Rotation paths and how fast each direction turns (degrees each step):
Each turn is a multiple of 5 degrees from 10 to 175, or 0.
Each row of a path follows its step; steps can be skipped.
Path 1:
step 1: [  5  -2   1  -1  -6  -3  -2 -11 -11  28  -9   4  -3 -18  12   6   2 -34
   9   1   6  -8  -8   9  11  15   4   3  21 -17  -7   5   1 -14  17  20
   2  15   7 -22  27   6 -10  -4   9]
step 5: [  5  -4  -4   7  20   3  -7   3  -7   2 -17  -7   1  -5 -12   0   1  -1
   3 -19  -9 -14 -19  24  -6   2  -1 -16  -7  -6  12   7   0   7  -2   7
  22  -9 -28 -17  24  16  -5 -22 -25]
step 7: [ -3  -3  11   9 -20   0   8   3  -7   8  -3 -21  -4  24   1  -3  18 -14
   9  -8   3  -8   0 -12   4  17  -6  -5   0   3 -10  -3   7  34  -8  11
  -9 -13  -7 -14  16  20  19  -3  29]
step 10: [ -5  10   3   1  -3 -10 -11 -21   6   0 -18  -1  -4  19   2   1   5   0
  -3  21   0 -23  14  -3  10 -12   2   6   2 -15  -2 -12   1   7  -1  13
 -22   9   0  -6   6  -8  46   7  23]
step 14: [-17  -4   9 -21 -12   0   1   1 -13   6  17 -12 -12   8  10  33  19  10
  -9 -24   3  -9  -6   3  15  11   0  -9  11 -24  -9  14  -3   2   2  23
   4  10 -11   2  11  -7  17   2   4]
step 23: [  3  16  18   6 -15 -16  16  -6   5  -3 -16 -10  -1   1   4  -5  14   0
  -2   4 -14  -4 -10  -7 -11  -1  21   4  -9  11   7   4 -24  -5   3   4
   8  10 -14  -7  28  27  32  -5  -8]
step 24: [  9  15  -9  -2  -3  12 -17 -16  -5 -11  -9 -14   9   6  20   1  -5 -20
 -21 -33  12  -3   9  15   1  -4 -22  12  -1 -23  -9  -2  15   9  -8   2
   6   5 -11  -1   8  -2  21  -3 -14]
Directions:
[-1  3  2  4  1 -4 -5  5 -3  0  1  8 -4  1 -4  1 -5  4  7 -3  8 -5 -2 -9
 -1  3 -1  1  5 -4 -1 -1  0 -2  0  2  1 -2 -2  3  6  1 -7  0 -3] | 25
[ 1  5  2 -1 -1  2 -2  0  1  0 -1 -5 -3  1  5  8 -1  3 -1 -7  1  4  1 -5
 -2 -2 -1 -7 -7  7  1  6 -3  4 -1  1  4  2 -3  4  5  0  0 -3 -7] | 40
[ 0  4 -1 -1  2 -1  5  3 -2  2 -4 -3  2 -8  0  0  0  6 -5 -1  2 -1  3  4
  5  1 -7 -6  0 -2  0 -4  6 -2 -7  2  7  2  2 -6  2 -1 -7  4 -1] | 110
[ 8  3 -2 -4  1  0  4  3 -4  1  3 -3  3  0  2 -5 -1 -1  3 -2 -1  6 -1 -4
  1 -2 -5  0  2 -8 -3 10  1 -1  0  4 -5  4 -4  0  6 -1  4  2  6] | 110
[ -2  -1  -4 -13   2  -6  -4  -2  -2   2   4   0   2   0   4  -4  -2   0
  -1  -8  -5  -4  -3   0  -1   1   5  -1   4  -2  -2  -4  -4   1  -2  -7
   7   1  -4   0   1   2   1  -2   1] | 115
[ 0 -6 -1 -5  9  4  4  1 -4  2 -4  2 -4  0 -1 10 -3 -1 -1  1 -6 -5  5 -5
 -4  1 -4  5 -3 -2  0 -1 -1  0 -7  3 -2 -3  1  3  0 -3  3  0  2] | 95
[ 5 -3  2 -4  2 -1 -6  3 -2 -4 -2  2 -2  6 -3 -1 -7  0 -3  2  3 -2 -4  4
 -3 -3 -6 -6 -2  0  2 -3  8  5  1 -2 -4  3  1 -4 -1  0  4 -8  0] | 130
Path 2:
step 0: [-15 -21  -2  -7  -8  -1  -4  -3  -7   2  12  34  12   1  -5  16  -8  -8
  30   1  17   6 -30  -3  16  -8  -6  -9 -13  24  -4 -16  -2  -4   7  -9
   9   7 -13  -3  -6  -2  -7  -2  -1]
step 4: [  3   5   9  -6 -13  -7  24 -11   7   8  -9   1   1 -21   9  -8   1 -17
  -8 -12 -16 -23  13 -11   1  -1 -22 -17  -3  -3 -14  -1  31 -30   1   0
 -10  -5   8  13   1   8   3  11   6]
step 6: [  5  -4   0 -18  27  -6  22  -2 -17   5  -3 -14  -9 -12   2  -9 -20  -4
   3 -13 -13   6  11 -10 -10  -3  21  -1  13  -8 -16  -4 -22  -9  -7  -3
  -7   9  13  -4 -11  -3 -22 -12 -27]
step 11: [ -7  16 -11 -19  17   3   8  20  20  18   5 -14 -14  -8  -4   8   4   0
   1   4  -5   7  -8 -19 -14   8   7 -27  -1  -7  -1  16  11  20  24   3
 -26   1  10   6   5  13  -6  -6  -2]
step 14: [  7  13 -14 -14  -3  -2   8 -17   7 -19   1 -16   4 -17  14  -8  -2   8
 -24  -7 -22   6  18  -6   0  16 -17   6 -16 -27 -18 -14  -1  -5  10  -1
 -13   6  -3  15  -1   9  -5  16  -5]
step 17: [ -6  -6  -1  29 -11  -4  -2   9  -9 -10  -6   2  -3   4  12  31   4  -3
  -8   5 -15   2 -12  -1 -36  17 -12  21 -23  -8   3 -12   8  -1  -8   2
   0  -5  -2  -6 -18 -13   7  13  -6]
step 20: [-12  -5   1  -5 -22   8 -19  -8 -15  20 -12  16   4   4  -4  12   0 -18
 -17   0  41   5   2   3  -3  -5   5  15 -21  -4   4  17   8  -4   8   9
   4  -7 -10  -6  -1   7   1  16  20]
Directions:
[ 0  0 -6  4  0 -7  0  1 -1 -4 -6  5  3  4 -5  1 -5 -1  3  6 -2  1 -6  0
 -2 -2 -5  1  0 -3  1  2 -6  2 -2 -2 -4  3  0 -2 -8 -6  0 -5  3] | 40
[-3  5 -3 -1  3  2 -5 -3  5 10  0 -2 -3  6 -5  2 -3 -1  0  1 -5 -6  1  1
  3 -1  2  1 -1  2 -6 -3 -2 -2  7 -6  4 -2  0  4 -6  1  1 -3  5] | 90
[ 4 10 -2 -4 -3  1  2 -3  7  1 -1 -1  5  0  3  2  2  2 -2  7  6  2  1  7
 -5 -2  4  3  2  0  2  2  1 -3  1 -3  1  7  1 -5  0  0  5 -1 -3] | 175
[-2  2 -1 -5  4  7  0 -1 -1  1  1  0  7 -2 -2 -2  4 10  3 -5 -2  6 -5  4
 -4 -4  0 -6  2 -1 -8  0 -1  3 -1  5 -2 -4  1  2 -2 -4 -3 -3  0] | 140
Path 3:
step 3: [  0  18  13  13 -12  -9  -6   6 -30  12  27   3  -8   8 -15   5  -7  17
 -15  -1   5 -16  -8 -13  -7  -2   9   0  -1   2   2   9  10 -16   0   0
 -17   4  13  -6 -22   7  -8   2  18]
step 5: [ 11  20   6  -9   5  -6  -7  30  -7   4   5  16  30  -8  12   1   6  22
   8 -19  -5  -9  -7   5  -4   3   1   0   9  20  -5 -14  19 -10 -15   5
   1   1 -11   5 -15   0   3  -9 -12]
step 10: [  8   9  -2  -6  19   2  18   5 -11  -8  20  24  -2  21 -13  -5  10  14
 -15 -14  18  -4  -2 -15   0  20  -7  15   8  19  -8   5 -12  17   0  13
   0 -12  -5   4  -7  -1   8 -17   3]
step 11: [ 21  13   8  -1  -8   2  10  -3  -1   6  -6   9  31   6  -4  12   1  -3
   7  -4   0 -12  18  20   7 -10   1 -23  -8  10 -21   0   2 -20 -14 -11
  -6 -23   4   8 -22   0   8  -9  -2]
step 13: [-16  17  10  21   6  -4   7  22  -9   0   6  -1  14   6 -21  24 -12  -2
 -21   0   7   1  -1 -13   5   6  22  -2  -6   4  -7  -6   4  -1 -11 -25
 -15   7  22   4   5   3  14  -8   8]
step 16: [ 12  -4   1   2  -8  -5   3 -13   9 -11  16   3  14  16  -9   7  -1   7
  -4  -6  35   2 -12  -6  -6  -2  -4   4  -2  17 -11 -14  21   2  13  21
 -10 -23  24   2 -12   6   8  -7   7]
step 19: [-30  14  -2  15   4   0  -8  16  -4  14  13   8  -3   6 -18  -2  -5   3
 -11   1   1   0   8  -9  11 -10   0  -1 -28  13  -3   3  20 -21  -2  10
  -4  12  11  12 -24   3  -2  14  14]
Directions:
[-4  0 -2  1 -5 -1  1 -2 -2  7 -1  2  7  2 -2 -1  4 -2 -3 -1 -2 -2  2 -1
 -2 -4  4 -1  1  7  0 -3 -1 -8 -4  9  4 -2  6 -4  5 -5 -5  0 -3] | 130
[-4 -4  2 -1 -4 -2 -2 -9 -1 -4 -6  5 -8  4  1 -2  1 -2  0 -3  5 -2  1 -1
 -2  9 -3 -4 -2  3 -2 -4 -5  0  4  2 -1  0  4  2 -5  2 -2  3 -5] | 45
[ 0 -5 -4 -3 -4  2  2  0  0  0  5  7  1  6  1 -2  1  1 -1 -1  2 -1  3  2
 -2 -1  6 -5  3 -3 -2 -3  9  8  2 -2  3 -1 -7 -4 -5 -4 -4 -3  0] | 65
[ 1  0 -4 -1  1 -2  2  0 -1 -5  1 -1  3  2  1 -3  4 -2 -2  2  0  4 -4  4
  0 -2 -5  6  5  1  1 -1 -5  5 14  7 -2 -5  1  0  3 -2 -2 -2  5] | 175
[  3  -5  -2  -1  -2   0   5  -3   5  -6  -1   0   3  -1  -4   1 -10  -7
   2  -1  -5   1  -7   4  -3  -4   4  -2  -7  -1  -1  -3  -3   2  -2  -1
  -2  -2   5  -5  -2  -1   4  -4  -2] | 155
Path 4:
step 0: [  2   1  15  10  -3 -19  22  -5  -5   0  19  14  -5  -5   3 -12  -3   5
  16   7   2   4  11 -21 -12 -12  11  -1 -17 -14  -4  15  24   8  -2  -3
   2   3  -7 -21  30   9 -11  10 -13]
step 6: [ -5 -15   7  -3  21 -15  20  10 -14  -1  25  -2  -2  -7   2  10  -1  10
  10  -3 -15  -2  16   2 -13 -19   2   8  -4 -10 -13   7  31   3   3   2
   8   6 -24  15  -5  -7  -4 -22 -11]
step 8: [ 12  11  31  23   0 -11 -19  -6   6 -11  -7 -16  -5   5  15 -23  11  -5
  -4  -2   7  13 -16 -14 -11  16  -8  -4   6  -6  10   4  17   5   8  -2
  12 -17  11 -13  14   7   6   6  14]
step 9: [-12  10 -23   3   2 -21  -8  21  -7  -4 -16   6  -3   4   4  21   4   3
  12  -1   6 -12  -7  -3  -8  10 -16 -10  10  29 -26 -13   0   6  17  -6
 -12   3   1 -11 -22  11   0  -8   9]
step 10: [-16 -18  -5 -10   0  16   1 -10  13  -8  -5  13  -5  -6 -14  24 -14  -5
   3 -12 -30  -4  -1   9  -7 -11  -6  -4  -7   6   8 -14   4 -34 -10   4
  18 -11  14   7  14   1   6 -14   0]
step 18: [  8 -18  17 -23  12   5  24   4  18   7   1  -1  15  -4  19  12 -18   0
   4   2  -1 -27  11  -2 -15 -21  16   1  15   4  11   6   1  -4   1   6
   4 -11  -2  -2  14 -23  -4  10  -9]
step 24: [ 24  -4 -12  -5   3 -21  13   9  18  -5  17 -20   0 -15  21  21   8  -4
 -14 -23 -12 -11   2   7  -2 -13   2  -5  13   4  -9 -11  -3  -8  13  -2
 -11   6   3  -3   3 -30  -4   9   3]
Directions:
[  2  -2   3   2   2   2   2   5  -6   2   0  -1   6  -3   1  -5   3   4
   5  -7   2   0   3  -2   2   2   2   3  -2  -7  -1  -1   2   4  -4   0
   1  -1   5   1  -1  -3  -6  -1 -12] | 55
[ 2 -1  2  1  4 -1  4 -3  1 -1  2 -3 -3 -1  7  0  0 -5  1 -1 -1  5  4  8
 -2 -4 -1  0  0  2 -1  4  6 -3 -2 -7  8 -7  6  3  2  3  5  2 -3] | 175
[-4  2 -1  5  1 -1  9 -6  2 -8 -1  2  1 -3 -4  0 -6 10 -2  1 -3 -3 -2  2
  4  1  1  2 -2  4 -5  3 -2 -4 -3  0  1  2  3  0 -1 -6  4  1 -4] | 60
[-5 -4 -5 -2  1  5  7  0 -4  2  2 -9 -2 -6  0 -6 -2 -4 -3 -6 -3 -8  2 -2
 -4  3  0  2  2  4 -1 -1  0  1 -1  3 -3  0 -1 -4  0  6  2  2  2] | 125
